In the data rows, the value 128 means zero.
In each game, the first row plays the second. By how much does the first row win? 20 means about a draw, 40 a big win and 0 a big loss. Wins can go round in a circle. Each row has two weighted sums of its numbers, A and B, taken from their middle values. A row wins by its A times the other's B, less its B times the other's A.
c(116, 162, 128, 151, 101, 112, 136, 111, 110, 122)
c(132, 171, 193, 168, 120, 128, 123, 137, 125, 142): 13
c(129, 116, 128, 135, 132, 121, 137, 139, 117, 144)
c(119, 127, 118, 96, 140, 101, 114, 152, 114, 119): 15
c(123, 114, 114, 141, 119, 109, 146, 124, 105, 143)
c(141, 114, 128, 118, 154, 163, 142, 170, 145, 162): 21
c(151, 114, 113, 104, 170, 131, 108, 148, 144, 120)
c(140, 138, 149, 117, 135, 126, 138, 178, 120, 164): 22
c(131, 168, 136, 145, 117, 139, 129, 108, 127, 118)
c(135, 148, 177, 128, 141, 129, 110, 140, 135, 121): 17
c(141, 103, 116, 133, 117, 120, 145, 148, 117, 196)
c(126, 113, 113, 161, 131, 192, 156, 122, 147, 148): 29
c(119, 114, 112, 94, 172, 116, 95, 120, 171, 98)
c(114, 135, 132, 103, 123, 116, 99, 105, 127, 93): 20
c(132, 171, 193, 168, 132, 135, 125, 141, 132, 143)
c(127, 134, 181, 114, 109, 95, 97, 150, 111, 121): 9
c(134, 90, 92, 120, 105, 87, 106, 87, 100, 104)
c(117, 126, 123, 106, 143, 130, 107, 131, 164, 108): 20
c(122, 132, 121, 176, 95, 122, 147, 108, 115, 124)
c(141, 151, 172, 164, 135, 143, 133, 150, 132, 158): 11
c(111, 172, 135, 116, 106, 107, 109, 107, 118, 104)
c(141, 119, 120, 142, 105, 126, 180, 125, 109, 187): 23
c(131, 138, 135, 125, 137, 138, 121, 120, 125, 119)
c(145, 111, 105, 130, 104, 121, 164, 121, 107, 180): 20
c(115, 255, 170, 121, 116, 99, 101, 109, 110, 105)
c(130, 129, 125, 195, 128, 149, 133, 109, 132, 125): 6
c(119, 138, 144, 164, 112, 138, 148, 130, 128, 147)
c(135, 152, 157, 141, 121, 139, 116, 121, 133, 119): 16
c(135, 119, 144, 114, 165, 147, 115, 199, 167, 141)
c(132, 123, 134, 136, 122, 134, 129, 125, 118, 124): 20
c(138, 135, 148, 128, 160, 168, 144, 179, 145, 171)
c(140, 148, 160, 163, 120, 139, 124, 132, 130, 135): 25
c(130, 179, 243, 139, 126, 123, 116, 153, 130, 139)
c(116, 125, 116, 94, 141, 100, 108, 134, 117, 110): 10
c(129, 113, 103, 119, 125, 151, 184, 115, 122, 130)
c(126, 109, 117, 112, 185, 139, 122, 180, 154, 138): 27
c(127, 140, 156, 195, 125, 133, 131, 127, 125, 140)
c(122, 119, 101, 104, 111, 94, 121, 101, 106, 113): 21
c(129, 200, 190, 165, 117, 129, 124, 128, 128, 133)
c(126, 113, 103, 142, 115, 201, 133, 109, 169, 118): 35
c(120, 114, 131, 133, 124, 113, 119, 138, 129, 133)
c(144, 124, 118, 113, 127, 134, 130, 125, 120, 128): 16
c(112, 128, 112, 140, 106, 120, 122, 96, 122, 99)
c(128, 98, 92, 130, 123, 176, 147, 103, 151, 122): 20
c(126, 119, 103, 106, 154, 144, 131, 122, 136, 114)
c(135, 162, 175, 150, 127, 141, 122, 133, 133, 130): 21
c(119, 132, 128, 102, 151, 126, 115, 134, 126, 111)
c(136, 118, 108, 129, 122, 141, 193, 117, 116, 153): 21
c(111, 106, 121, 95, 121, 94, 96, 131, 106, 99)
c(126, 123, 144, 106, 144, 115, 115, 169, 125, 128): 24
c(133, 130, 127, 111, 113, 99, 117, 118, 103, 117)
c(116, 129, 119, 110, 120, 112, 128, 126, 119, 117): 15
c(128, 190, 141, 158, 125, 118, 119, 107, 115, 115)
c(127, 135, 149, 94, 136, 94, 91, 124, 109, 100): 21
c(151, 123, 120, 135, 122, 115, 113, 107, 113, 115)
c(124, 103, 105, 176, 111, 145, 164, 108, 126, 137): 29
c(118, 146, 126, 127, 110, 103, 114, 105, 115, 109)
c(124, 106, 104, 115, 160, 161, 126, 114, 163, 119): 18
c(122, 143, 157, 143, 117, 139, 115, 121, 144, 119)
c(126, 118, 125, 101, 142, 113, 99, 132, 148, 103): 19
c(119, 100, 100, 110, 142, 143, 116, 121, 173, 115)
c(123, 120, 120, 97, 154, 102, 111, 148, 114, 113): 28
c(124, 110, 110, 108, 109, 104, 97, 112, 139, 106)
c(133, 117, 109, 160, 115, 119, 159, 112, 110, 143): 19
c(137, 126, 144, 107, 151, 117, 124, 210, 119, 155)
c(127, 136, 146, 156, 119, 131, 144, 145, 128, 154): 35
c(124, 90, 93, 94, 139, 98, 88, 103, 157, 94)
c(123, 112, 102, 137, 112, 133, 212, 110, 116, 143): 26
c(138, 121, 121, 118, 114, 106, 146, 114, 101, 144)
c(125, 117, 118, 106, 175, 152, 110, 131, 173, 109): 16
c(144, 118, 118, 130, 123, 135, 168, 135, 113, 173)
c(125, 149, 140, 106, 130, 112, 112, 163, 118, 123): 21
c(136, 150, 187, 158, 130, 128, 120, 151, 129, 148)
c(124, 145, 131, 156, 111, 131, 119, 98, 122, 108): 32
c(120, 153, 149, 139, 108, 135, 121, 121, 127, 115)
c(132, 114, 123, 137, 118, 132, 131, 136, 129, 141): 17
c(116, 136, 107, 109, 105, 102, 140, 97, 101, 112)
c(125, 118, 127, 105, 183, 139, 107, 168, 163, 120): 24
c(148, 100, 100, 114, 116, 102, 111, 112, 118, 124)
c(129, 111, 115, 122, 108, 111, 185, 130, 107, 167): 12
c(124, 139, 168, 164, 116, 137, 130, 141, 134, 145)
c(120, 142, 139, 108, 105, 104, 107, 123, 109, 107): 19
c(127, 119, 137, 117, 122, 106, 123, 139, 111, 134)
c(125, 110, 107, 135, 105, 95, 132, 105, 99, 130): 19
c(133, 149, 141, 120, 136, 131, 133, 139, 127, 137)
c(135, 118, 110, 122, 104, 107, 171, 110, 102, 147): 18
c(145, 159, 169, 126, 133, 124, 113, 135, 124, 126)
c(118, 114, 108, 133, 89, 107, 171, 105, 102, 132): 13
c(120, 117, 120, 115, 155, 165, 112, 135, 189, 113)
c(143, 106, 121, 121, 140, 150, 143, 156, 132, 166): 14
c(132, 144, 168, 148, 139, 134, 139, 140, 121, 146)
c(108, 119, 114, 94, 109, 91, 95, 116, 103, 92): 17
c(121, 136, 169, 128, 126, 95, 106, 141, 109, 128)
c(131, 149, 118, 110, 102, 104, 134, 115, 103, 134): 13
c(128, 201, 203, 137, 117, 111, 114, 132, 113, 126)
c(126, 138, 142, 110, 156, 142, 114, 143, 148, 119): 20
c(132, 120, 103, 125, 101, 105, 153, 105, 99, 133)
c(155, 104, 105, 123, 114, 116, 117, 98, 116, 111): 28
c(114, 129, 116, 98, 136, 105, 107, 130, 113, 100)
c(121, 105, 103, 173, 112, 129, 120, 103, 127, 114): 16
c(125, 147, 121, 161, 109, 115, 139, 103, 110, 117)
c(130, 122, 130, 111, 163, 132, 131, 187, 135, 152): 19
c(129, 138, 155, 118, 143, 129, 108, 128, 130, 112)
c(135, 148, 136, 106, 143, 122, 115, 132, 121, 117): 17
c(134, 138, 178, 138, 126, 126, 114, 150, 129, 138)
c(138, 150, 186, 135, 135, 120, 119, 150, 119, 141): 12
c(117, 114, 128, 100, 149, 114, 96, 159, 174, 113)
c(136, 129, 141, 140, 110, 126, 153, 164, 119, 215): 17
c(130, 116, 126, 151, 127, 193, 148, 131, 151, 150)
c(114, 109, 112, 108, 127, 123, 113, 116, 123, 101): 27
c(127, 129, 155, 110, 147, 114, 100, 137, 123, 109)
c(114, 127, 119, 132, 126, 138, 119, 109, 154, 111): 23
c(120, 134, 123, 170, 105, 121, 141, 105, 119, 126)
c(126, 130, 113, 143, 115, 146, 147, 104, 127, 119): 24
c(146, 123, 123, 141, 141, 188, 158, 128, 139, 152)
c(137, 117, 128, 148, 121, 159, 156, 170, 140, 208): 20
c(122, 164, 148, 121, 118, 114, 114, 119, 118, 108)
c(143, 120, 142, 145, 119, 117, 116, 137, 118, 134): 23
c(115, 145, 138, 125, 125, 121, 110, 118, 139, 106)
c(126, 129, 124, 189, 122, 158, 137, 108, 132, 125): 13
c(128, 112, 107, 113, 159, 160, 142, 120, 145, 125)
c(132, 124, 125, 124, 159, 133, 160, 155, 123, 170): 26
c(130, 114, 106, 146, 108, 99, 111, 100, 103, 104)
c(107, 91, 88, 103, 94, 79, 113, 81, 86, 88): 18
c(121, 133, 162, 129, 135, 126, 124, 170, 131, 136)
c(143, 118, 136, 151, 142, 157, 154, 160, 137, 218): 25
c(116, 110, 104, 105, 167, 145, 110, 123, 183, 104)
c(131, 110, 128, 153, 111, 125, 123, 127, 123, 137): 7
c(136, 105, 99, 116, 146, 173, 151, 120, 140, 130)
c(122, 136, 117, 156, 120, 145, 172, 118, 122, 147): 18
c(127, 164, 200, 133, 129, 135, 114, 141, 140, 129)
c(123, 126, 160, 148, 112, 103, 111, 138, 114, 138): 18
c(119, 104, 117, 121, 145, 152, 124, 161, 166, 135)
c(118, 167, 182, 98, 136, 103, 99, 133, 116, 104): 20
c(134, 148, 180, 110, 152, 112, 110, 154, 119, 128)
c(141, 131, 136, 126, 147, 174, 129, 160, 155, 146): 28
c(122, 106, 118, 116, 127, 130, 111, 121, 146, 110)
c(122, 116, 114, 111, 138, 130, 110, 112, 140, 103): 22
c(121, 100, 103, 100, 205, 121, 100, 134, 169, 104)
c(124, 165, 165, 129, 137, 132, 131, 160, 133, 141): 21
